[[  1  37 -19 -45 -73   5   7  11  10  16   6  12]
 [ 13 -11 -63  21 -42   7   5   0   2  11  13   2]
 [ -5  41  24 -50 -30  -1  -2   6   3   0  -3   5]
 [ -8 -50  11  55  70   2   1  -3   0  -4  -4  -5]]
=>
[[ -8  -5  13   1]
 [-50  41 -11  37]
 [ 11  24 -63 -19]
 [ 55 -50  21 -45]
 [ 70 -30 -42 -73]
 [  2  -1   7   5]
 [  1  -2   5   7]
 [ -3   6   0  11]
 [  0   3   2  10]
 [ -4   0  11  16]
 [ -4  -3  13   6]
 [ -5   5   2  12]]

[[  5  39 -64  78  36]
 [-15 -50  45  17  72]
 [ 22 -87 -27 -13  36]
 [-35   5 -65   8   7]
 [-30 -76  36 -18 -16]
 [  2  25  -9 -18  15]
 [ -5   0 -55 -21  45]]
=>
[[ -5   2 -30 -35  22 -15   5]
 [  0  25 -76   5 -87 -50  39]
 [-55  -9  36 -65 -27  45 -64]
 [-21 -18 -18   8 -13  17  78]
 [ 45  15 -16   7  36  72  36]]

[[-35  35  78  -1]
 [ 15  29 -15  27]
 [-12 -17 -12 -11]
 [-45  30   6 -31]
 [  1  29  28 -54]
 [-29 -81  19  44]]
=>
[[-29   1 -45 -12  15 -35]
 [-81  29  30 -17  29  35]
 [ 19  28   6 -12 -15  78]
 [ 44 -54 -31 -11  27  -1]]

[[  9  69  74  50 -77  22  15]
 [  8 -16 -25   0  29  -6   8]
 [ 34  11  24  13 -12  46  20]
 [ 30   5  14  13   1  39  16]
 [  6  26  40  54 -35  48 -18]
 [ 48  -4  14  20  13  65  22]]
=>
[[ 48   6  30  34   8   9]
 [ -4  26   5  11 -16  69]
 [ 14  40  14  24 -25  74]
 [ 20  54  13  13   0  50]
 [ 13 -35   1 -12  29 -77]
 [ 65  48  39  46  -6  22]
 [ 22 -18  16  20   8  15]]

[[79 30]
 [38 58]]
=>
[[38 79]
 [58 30]]

[[-12  30 -22  33  10 -27  69  25 -17  57 -36]
 [  6 -18  25 -11 -44  13  -5  -5  19 -35 -27]
 [ -6  -2  15 -37  59  66   0   2  30   8  31]]
=>
[[ -6   6 -12]
 [ -2 -18  30]
 [ 15  25 -22]
 [-37 -11  33]
 [ 59 -44  10]
 [ 66  13 -27]
 [  0  -5  69]
 [  2  -5  25]
 [ 30  19 -17]
 [  8 -35  57]
 [ 31 -27 -36]]
